One vector is turned by the same rotation once a step. Each row is the vector after some number of steps, and that number follows the row.
The counts run from 0 to 455.
[ -2   7  20  19  34  -5  29  -1 -23  20 -25 -21 -11 -21  20  11 -25 -21
 -26  16  -7  -9  12 -13  23  -5  19  -4  24 -23   5 -19  13   3 -11  12
  -9  -1 -35  19 -22 -17 -33 -12   2  13   6  -8  20 -12 -18  11  14   3
  14  -8   7  -8 -33   1 -11  -5   9   1  25 -11  11   8 -22  20  11  30
  12  -6 -22  -6   9  14   0  -9]	45
[  3   3  14  -8  13   6  35  -2 -14  16  -6 -18 -23 -30  20  -1 -21  -6
 -35  17   5  -6  -7  -2  19 -15  24 -16  23  -2  28   5  13   2 -12  17
  -9  17 -20  25 -14 -34 -43 -16  -4  -3  15 -14  17 -27 -16  17  13  20
  20   0  -1  -6 -14  -2  -8  -2  11 -11  29  -4  18  10 -14  27  12  15
  13 -24  -1   0  11  18  10  -1]	386
[  1  11  17  11  26   4  47  -5 -13  23 -16 -31 -14 -26  14   4 -30 -21
 -21  10  -5 -12  11  -1  20   9  15 -13  21 -34  17  -5  13 -10 -21  20
  -7   6 -30  20 -10 -10 -23   4   9  10  14  -7  22 -17  -8  -1   3   8
  12  -3  -7 -17 -29 -11  -8 -11   6  -5  23 -12   6  13 -20  32  15  35
   8 -16  -7   2   8  22   1  -4]	245
[ -3  11  26  -1  15   6  32  -3 -18  15 -25 -12  -9 -23  11   1 -17 -17
 -20  18   0  -6 -10  -6  28 -18  18 -28  30  -7  28  -9   6  -1  -9  14
  -6  16 -26  22 -25 -21 -29 -14   1   6  25 -18  24 -26 -20  16   6  15
  26  -7   6 -21 -16   2  -5 -10   7  -6  26   3  15   9 -15  24   8  17
  13 -27 -12   0   7  20   0  -8]	38
[  7  -4  19  -3  18  10  33   1 -21  19  -8 -19 -14 -23   4  11 -13 -15
 -21  18  -3  -5   1   1  22  -9  19 -17  25  -2  34  -2  12  -5 -12  20
 -13  20 -20  33 -21 -33 -29 -21   0  -4   2 -13  10 -37 -23  17   2  17
  22  -7  10  -5  -1  -8  -7 -14  22  -7  18   0  17   6 -18  24  14  19
  13 -22 -10  -7  24  22  10  -6]	176
[ -3   0  23  14  33   1  34  11 -21  13  -6 -14 -14 -18  11  10 -14 -24
 -29  21  -9   0   6  -6  24  -6  25   1  20  -9  13  -7  13  -1 -10  11
 -15   6 -32  26 -19 -33 -41 -26   8  -1   1 -13  17 -20 -22  16  14   8
  16 -12   9  -1 -18  -3 -10  -9  23   4  17  -3  14   9 -24  17  15  17
  13 -11 -24 -12  22  11   7 -15]	192
[  8   1   4   4  33  -3  35   4 -11  21 -14 -23 -20 -26  23   8 -16 -13
 -33  21   7 -10   3   2  14  -8  20  -7  24 -23  30  -6  24   2 -13  14
 -16   8 -30  33  -8 -24 -31 -11  -2   6  11  -7   5 -18 -12  14  20   9
  11  -6  -8 -10 -26   3   3 -15  20   3  19 -19  18  10 -23  24  14  18
   0 -20  -6  -4  24  23  11  -8]	67
[ -5   5  26  19  30   1  34   5 -19  17  -6 -15 -13 -22  11  10 -22 -25
 -28  15 -12   0  10 -11  23  -2  24   1  22 -16   0  -9  10   1 -12  13
  -8   4 -32  19 -23 -30 -42 -20   9   2   1 -11  23 -14 -22   8   6  13
  14 -10   9  -2 -23  -9 -18  -6  15   0  22  -2  11  10 -23  20  13  23
  15  -4 -24 -10  14  12   1 -13]	194
[  2   6  14  11  28   5  42  -1 -13  22  -9 -27 -22 -30  20   6 -29 -14
 -34  20  -4 -12  14  -5  14   1   9  -3  23 -28   8  -4  19  -6 -16  16
 -14  14 -33  20 -11 -24 -37  -3   3  12  10   2  19  -6 -11   8   7  16
  18   2  -3  -3 -21  -9 -10 -13   6 -10  27 -14   9   7 -15  37  16  26
   8  -7 -14  -3  13  15  -4  -7]	71
[ -3  11  26   5  14   4  30 -10 -23  18 -22 -17 -13 -31  18   1 -28 -12
 -28  10  -6  -5  -1 -15  25 -11  26 -20  26  -8   7  -5   8   5 -12  19
   0   9 -24  14 -26 -25 -41 -11  -1   4  12 -15  28 -20 -18   9   5  18
  17  -2   6  -9 -24  -2 -18   2  -1 -13  34   0  13   9 -16  23   8  25
  22 -12  -9  -3   0  14  -1  -3]	210
[  8  -2  11   4  29   4  37  -1 -11  18  -8 -19 -11 -25   4   8 -13 -16
 -23  15  -2  -3  -2   2  19  -4  35 -16  26 -11  32   1  13   6 -14  17
  -7   2 -17  34 -15 -27 -28 -20   3 -14  -3 -23   8 -36 -15  10  13  10
  11 -11   6  -2 -20 -14 -12  -4  22   5  14 -14  17  11 -22  19  17  20
   8 -25  -3  -8  21  25  19  -4]	4
[ 12   4  13  -3  11   7  33 -10 -21  24 -13 -33 -17 -33  20   7 -29  -5
 -30   8   5 -10   8  -7  16  -4  19 -18  21 -12  23  -4  17  -1 -18  29
  -3  16 -20  24 -17 -22 -35  -6  -6   2   5  -8  13 -28 -18   6  -2  20
  12   7  -3  -8 -15  -3  -8  -7  11 -20  29  -6  15   8 -19  32   9  25
  14 -14   6   2   9  24   5   1]	75
[ 13   6  16   3  19  11  33 -17 -20  24 -26 -29 -14 -36   4  10 -20  -8
 -20  14  -4 -15  12  -4  17 -11  12 -24  27 -14  22 -10   9   3 -13  21
  -2  14 -22  26 -27 -22 -22  -8  -6   1   0 -14  18 -30 -10  13   3  15
  22   0  15 -10 -12 -11 -10  -6   2 -19  30 -12  14  -4  -8  36   8  21
  21 -16  -4  -3   8  22   4   6]	149
[ 11   2  18   2  15   0  23  -3 -25  22 -21 -20  -5 -25  17  14 -17 -13
 -27  13   2  -4  -1  -9  21 -15  28 -16  26  -5  25 -12  18   9  -9  25
  -1  13 -22  30 -25 -28 -38 -20  -7  -2  -2 -14  10 -30 -26  11   3  19
  10  -6   4 -10 -15   8  -9  -9  21  -9  20  -3  22  10 -25  15   9  18
  11 -16  -4  -8  15  26   7  -8]	362
[ -3  11  21   2  18   6  36 -11 -17  17 -20 -20 -22 -32  20  -2 -30 -10
 -31  16  -3 -13   3 -11  22 -11  14 -18  26 -12  10  -3   7  -1 -14  11
  -9  14 -26  15 -21 -24 -37  -5  -1  10  22 -10  28 -17 -13  14  12  13
  26   4   3 -11 -24  -5 -13  -3  -3 -12  34  -5  10   5 -11  33  10  25
  19 -14 -10   1   2  13  -3   1]	222
[ 12   0   7  13  38   1  37  -5 -11  22 -20 -27 -11 -26   6  15 -13 -17
 -20  17  -3 -10  10   4  17  -5  22 -10  26 -26  31 -11  17   8 -14  14
 -10  -1 -23  36 -16 -17 -20 -13  -1  -4  -5 -17   5 -28  -8  13  17   2
  10 -10   6  -4 -25  -9  -5  -9  17   6  15 -25  16   4 -20  25  16  22
   5 -19  -7  -9  22  26  16  -3]	154
[ -3   3  27  -2  13   9  32  -4 -23  16 -18 -16 -12 -21   5   3 -18 -15
 -22  15  -4  -6  -3  -8  29 -11  22 -24  25   3  25  -4   3  -4 -11  14
  -9  15 -19  22 -26 -27 -31 -19   1   1  15 -18  24 -34 -23  19   6  11
  28  -7  14 -12 -11  -5 -11  -4  12  -7  27   7  14   7 -15  25  12  21
  21 -24 -14  -4  12  15   4  -4]	26
[  4   2   6   8  37  -1  36   4 -10  20 -11 -22 -22 -24  24   8 -18 -15
 -33  23   3 -11   7   1  15  -7  17  -2  21 -26  25  -7  22  -1 -12  12
 -18   8 -33  30  -6 -26 -33 -11   0   9  10  -4   8 -13 -11  14  21   8
  13  -4  -7  -7 -25   1   1 -14  17   1  19 -19  15   9 -21  27  17  20
   1 -17  -9  -4  24  17   9 -10]	68
[  5  -5  18  13  31   4  32   7 -23  20  -7 -24 -11 -19   7  16 -15 -22
 -25  14  -6  -1  13  -4  20   0  24  -3  22 -10  19  -7  16  -2 -15  15
 -14   7 -25  32 -18 -31 -33 -25   4  -3 -10  -9   9 -28 -25  15   7   7
  14 -10  13   3 -13  -7 -10 -10  28   4  15  -5  15   8 -26  19  18  23
  11 -11 -19 -10  24  16   9 -10]	179
[ -6  14  30  12  24   1  38  -4 -15  19 -23 -12  -6 -23  11   2 -22 -24
 -17  15 -11  -5  -3  -8  30  -4  19 -20  33 -23  10 -12   6  -3 -14  15
  -2   5 -29  16 -23 -15 -28  -6  11   8  21 -18  30 -17 -14   5   5  13
  20 -10   3 -17 -29  -6 -14  -8   2   2  24  -2   6  14 -17  24  13  30
  12 -18 -18  -4   3  19  -1 -11]	35
[  6  -2   9  12  31  -2  36  -1 -22  22 -18 -40 -21 -18  21   9 -22 -15
 -32   8   5 -13  18  -5  16   4  25  -5  15 -20  24 -10  16  -2 -19  14
 -16   1 -27  30 -10 -13 -26 -13  -3   8   2  -7   7 -27 -17  13  18  -7
  10  -3   3  -8 -27   0  -3  -5  19   2  23 -14  15   8 -25  23  15  27
   9 -14  -4  -2  18  16  12  -1]	241
[ -1   6  16  12  30  -2  38   5 -18  14 -21 -30 -10 -18  14   6  -9 -24
 -23  12   3 -11  10   3  18  -5  24 -13  14 -23  40 -13  13  -1 -13  18
 -11   1 -35  32 -13 -11 -18 -17   5   2   8 -16  14 -30 -14   9  17  -6
   3 -14   1 -22 -25   6   2  -7  23   3  19  -6  16   8 -24  19   9  14
   8 -27  -1   0  19  20  13  -9]	426
[  9   7  22   3  14   6  26  -6 -26  23 -25 -23   1 -24   8  12 -19 -16
 -15   9  -1  -5   2  -7  27  -8  21 -27  30 -12  26 -15  13   0 -14  28
   0  15 -21  29 -28 -18 -24 -11  -1   2   3 -16  15 -34 -26   7  -8  19
  16  -7   6 -17 -13  -1  -9 -14  14 -11  21   1  15   7 -22  20  10  24
  12 -19  -6  -4  11  30   3  -7]	348
[ -1   6  13   9  35  -7  34   1 -11  15 -19 -14 -17 -23  22   3 -16 -15
 -34  20   2  -7  -4  -4  22 -14  32 -10  26 -16  23  -6  15  10 -10   9
  -9  -4 -27  28 -12 -23 -35 -17   0   1  15 -18  16 -18 -14  14  28   1
  12 -10  -2  -8 -35   4  -3  -2  14  10  21 -15  16  13 -24  15  14  19
   6 -22  -8  -6  13  18  14  -8]	216
[  0  10  25   1  11   3  31  -5 -19  17 -17 -10  -4 -29  14   3 -21 -16
 -22  11  -2  -1 -12  -8  27 -12  31 -25  30  -8  22  -5  10   5 -10  25
   6  10 -21  20 -24 -26 -37 -16   4  -8  12 -22  26 -29 -21   5   0  24
  13  -8   0 -13 -20  -1 -15  -3  11  -8  24   3  16  15 -23  18   9  22
  14 -21  -7  -3   3  22   7 -10]	199
[ -9   8  26  15  31   4  44   3  -9  15 -10 -12  -9 -19   5   1 -22 -28
 -18  19 -14  -1  -1  -3  27   2  23 -14  28 -23  12  -3   6  -5 -15  10
  -8   2 -28  18 -18 -21 -28  -9  18  -1  14 -19  26 -18 -13   5   8   8
  21 -13   5  -8 -26 -18 -17  -8  10  11  19  -7   6  16 -19  24  20  31
  11 -18 -22  -8  12  15   3 -12]	21
[  8   5  18  12  21   1  30  -2 -26  18 -26 -34 -10 -24  15  14 -10 -17
 -26   9   1 -11  16  -5  14 -11  21 -15  14 -17  35 -18  13   5 -11  27
  -5   7 -33  32 -20 -16 -23 -23  -7   0  -3 -14  12 -33 -18  10   9   4
   3  -8   7 -20 -17   7   1  -5  19 -11  24  -5  21   0 -23  21   4   9
  15 -19   0   0  17  20   9  -3]	437
[  8  -1  11  -2  17   4  33  -7 -24  20 -20 -35 -23 -24  18   4 -23  -5
 -31  12  10 -13   9  -5  18  -5  20 -17  19  -6  32  -4  11  -3 -17  15
 -15  14 -23  29 -14 -21 -28 -14  -9   8  11  -9  12 -35 -18  20  17   0
  20   2   6 -10 -15   2  -1  -6  14 -10  31  -5  18   3 -16  29  12  20
  14 -19   0   3  14  18   8   3]	238
[ -5  -2  15  11  32   0  43   5 -18  15  -7 -30 -28 -17  16   1 -23 -19
 -36  15  -1  -8  13  -4  19   4  24  -1  14 -14  16   1   8  -7 -18   7
 -21   1 -29  23  -6 -23 -35 -18   4   4  10  -9  18 -22 -13  17  24  -6
  16  -3   6  -3 -25  -6  -8   0  14   5  27  -7  10   9 -21  27  18  23
  15 -14 -11  -2  18   6  10  -3]	403
[ -1   0  22   1  16   9  39   5 -22  11  -3 -28 -18 -22  11   4 -12 -18
 -32  11   0  -7   9  -3  17  -4  25 -12   9  -3  34  -1   8  -5 -13  22
 -11  12 -27  26 -14 -29 -35 -28   3  -7   6 -16  20 -36 -20  14  12   6
   8  -5   6 -12  -7  -3  -6   0  24 -12  25   4  18   6 -21  26  11   8
  20 -23   2   2  17  10  11  -4]	102
[  5  -4  13  10  30   3  37   6 -24  18 -10 -37 -22 -15  15  11 -16 -20
 -31  15   3 -12  21  -1  14   1  17  -2  12 -18  29  -8  16  -8 -18  18
 -19  10 -33  31  -9 -19 -28 -20   0   8   2  -5   9 -27 -21  15  14  -3
  10  -5   4 -11 -14   1   3 -10  26  -3  22  -4  16   3 -24  27  15  20
   9 -16  -7   0  26  15   9  -6]	253
